Here are some points:
-26| 36| 44|  7| 26| 54|-54| 26|-25| 36|-55| -5| -7|  2|-71| -6| -5|-34| -2| 18|-88|-54|-56|  9
-30|-10|-34|  2|  6| 20| 11|-18|-27|-16|-35|  2|-23| 87|-48|-43| 46|-12| 21|  2| 22| 48|-44|-22
 -26|  30|  -1|  10| -96|  60|  17|  54|  65|   5| -15| -26|  -1|   0|   5|  29| -19|  55|  44|  -2| -56|-112|  -5|  23
-28| -4|  4|-21| 59| 28| 45| 15|  9| 23|-45|-77| -7| 43| 21|-41| -4|  7|-16|-58| 12| 45|-23|-75
  3| -7|-58|  1| 22| 38|  6| -8| 10|  3|  8| -8| 12| 38|-58|-76| 29|-19|-45|  4|-12| 51|-12| -3
  5| 37|-25| -1| 39|-19| -8|-10| 34| 21|-28|-19|  6| 23| 11|-32|  0| 37| 16|-22| 20| -6| 28|-41
-57| 15| 10|-21|  2| 44|-15|  3|-13|  7|-49| -4| 21|-21| -7| 11|  7| 11| 22| 45|-16|-16| -3| 94
 -9|-22|  0| 62| 10| -7|  8| 57|-58|-34| 45|-37| 19| -1|-12|-31|-26|-18| 10| 65| 40|-11| 58| 19
  9| -7|  8|  0|  2|-33|-33|-15|-44|-41| 63|  4| 30|-21| 26|-20|-22|  2|-11| 34| 49| 20|-11| 51
-58|  0|-31|-19| 28| -9|-55| 16|-80|-87|-10|-37|-23|  8| 21|  9|-12|  4|-17|  7| 32|-27| 20| 36
 43| -7|  1|-27| -4|  8|-73|  6|-41|  1| 12|  0| 25| -7|-35|-58| 15|  8| -6| 17|-26|-25|-11| 80
-14|-26| 32|-17| 23| 15| 35|  7| 22|  6| -3| -9| 16|-17| 28| 27|  7|-20| 29|-43|  5| -4|-28|-12
 66|  6|  1| 30| 40| 12| 22|-11| 15|-13| 39| 41| -7| 23| -6|-52|  5|-15| 57| 13| 44| 18| 20|-17
-23| 42|-12| 17| 48| -7| 24|-26| 29|  5| 12|-43|-18|-21|-23|  5|  1|-11| 21|-29| 16| 28|-22|-51
-26| -5|-37| 21|  7|-74|-45|-45|-16|-51| 37|-15|  8|-44|-13|-24|-21| 34| 53|  8| 47| 12|-23| -2
Then 16 other points, each followed by its number:
-26| 34|-16| 24|-47| 49| 84| 19| 53| 77|-41| 21|  5| -6| -1| 40|-42| -2| 32|-62|-29|-25| 24|-10 0
 19| -8|  1| 35| 19| 10|-66|-15|  3| 14|-59|-39| 62| 23|-49|-34| 59| -5|-34| -6| -9| 40| -6| 10 1
-18|-14| 38|-21|-46| 10| 42| -5| 37| 14| 15| 11| 13| 24| 23| 66|  2|-54| -4|-69|-48|-47|-24| -9 2
-42| 13| 63|  5|-84| 32| 45| 44| 66| 17| -2| -1| -4|-44| -7| 66|-56| -2| 23|  9|-91|-90|  8| -5 3
-10| 32|-30|-13| 58|  6| 53| -1|  2|  9| 12|-16| 30|-39| 25|-14| 57|-58| -2| 10|-20| 77| -4|-27 4
  2| 16| 18| 37|-63|-26| 54| -2| 65| 72|-19| 12| 12|-41|-36| 72|-74|-47| 51|-55|-79|-47| -2|  1 5
 26| 30|  9| 43|  5| 26|-25| 23|  1|-28|-29| 46| 44| -7|-55|  0| -3|-36| 22| 17|-38|-59| 12| 36 6
 29|  5|-25|-20| 66|-68|-57| 20|-10|-30| 23| 20|-41| -5|-13| -6| 31|  5| -6| 68| 18|-34| 17| 16 7
-44| -5|-24|  4|-70|  9|  5| 53| 66| 28|-27| 20| -3|  9|-47|  8| -5| 32| 14|-55|-76|-95| 22| 11 8
  2| 32| -3| 24|-16|  8| 20| 25|-18| 51|-14| 18|-14|-53|-29| 44|-30|-32| 21|-21|-29|-11|-38|  9 9
-47|-21|-11|-34|-34|-43|-37|-34|-19|-48| 10|  9|-66|  9| 45| 74|-58|104|-17| 29| 39| 69|-31| 20 10
 14| -4|  8|  2| 10|-55| 33|-74| 18|-26| 35|  2|  1| -6| 29| 49|  3| 22|-52| -6|  4| 60| -3|-89 11
 11| -2|-45| -8|-16|  6| 42| 20|  3| 22| 17|  6|  6| 22| 69| 47|  2|  1|-19|-36| 10|  6| 13|-27 12
 -1| 16| 16|-45|-16|-18| -3| 49| -6| 50|-39|-14|-20|-35| 13|-20| 13|  2| 28|  2| 33|-42|-42|-18 13
 13| -1|-44|  3| 34| 14|  9|-23|-12|-66| 12|-52| 21|-17|-17| 15| 22|  1| -7| 14| 21| 25|  4|-14 14
 -6|-16| 49| -7| 53| 14| 11| -8|  7| 54|-50|-45| 39| 27|  2|-13| 77| -2|-38|-10|-13| 37|-10|-78 15
Which two of these numbered points are nearest to each point below, looking only along the 8 directions in which the first points spread most? Their numbers follow each, nearest first.
 -8| -2|  7|-13| 20| 23|-36|-17|-21| -4|-10|-16|-14|-53| -2| 13| 25| -1|-22| -7|-10|-19| 15|  2 > 13 14
 -7|  8|  1| -2| -1| 17|-58| 33| 55| 37|-41|-13|  8| 36|-28|-61| 22| -7| -5| 22|-35| 46|-35|-12 > 1 13
 10| -7| 17|  7|-25| -4| 41|-16| 55| 39| 10|-17| 14| 10|  4|-28| -8|  3|  3|-69| 15|  6|-26|-96 > 11 12
 18| 53| -2|-13|-24| -4|-24| -5|-26|-23|-33| -2|  2| 18| -9|-13|-23| 10| -5| 19| -7|-80|-11| 94 > 6 13
  0|  7| 27| 48|-38| 49| 44| 48| 77| 28|-18|  0| 26| -7| -9| -2|-13|-22| 23|-64|-72|-26|  6|-32 > 0 5
 28| -7|-40| 15| 42|-31|  0| 28|-62|-21|-10| -3|-19| 14| 44|-12| 19| 19| 22|  9| 70| 51|  0| -8 > 14 11
  7|-31|-26| 39| 65| 11|-47|  9|-20| -5| 27| 10| 56|  8|-34|-63|-35| 15|-26|  6| 33|-53| 46| 57 > 7 14
-35| 25| 20| 24|-79|-10| 14| 65| 33| 36|  9| 20| 34|-37|  3| 30|-37|-46| 24| 22|-49| -2| 25| -3 > 9 6
-25|-27| 70|-68|-42|-78|-27|-52|-14|-70| 27|  4|-62| -4| 21| 25|-57| -4|-71| 20| 18| 29|-29| 69 > 10 14
 14| -6|-15|-32| 40| 14|-59|  6|-95| -3| 82|  7| 15|-38|-30| 12|  6| 27| -3| 40| 61| 24| 27| 45 > 7 14
-15| 39|-25|-24| 15| 40| 16|  8|-29|  0| -8|-22| 31| -3|-84|-69| 49|-33| -2|-15| -7| 22| -6| -8 > 1 4
-35| 23|-42|-12|-22|-10|-60| 46|-16| 21| 39|  1|-17|-17|-44|-22|-46|-19|  1| 18| -2|-68| 38| 65 > 6 7
-32| 28| -8| 26| 38| 33|  7| -1| -6|  3| 34| 18| 13|-23|-30| -4| 30|  3| 22| 30| -2|-38| -9| -3 > 9 6
 42| 17| 22|  8| 36| -7|-20|-17| -7| 67| -3|  9|-13| 27| 57|-21| 72|-50| 13|  2| 31| 62|-35|-19 > 4 15
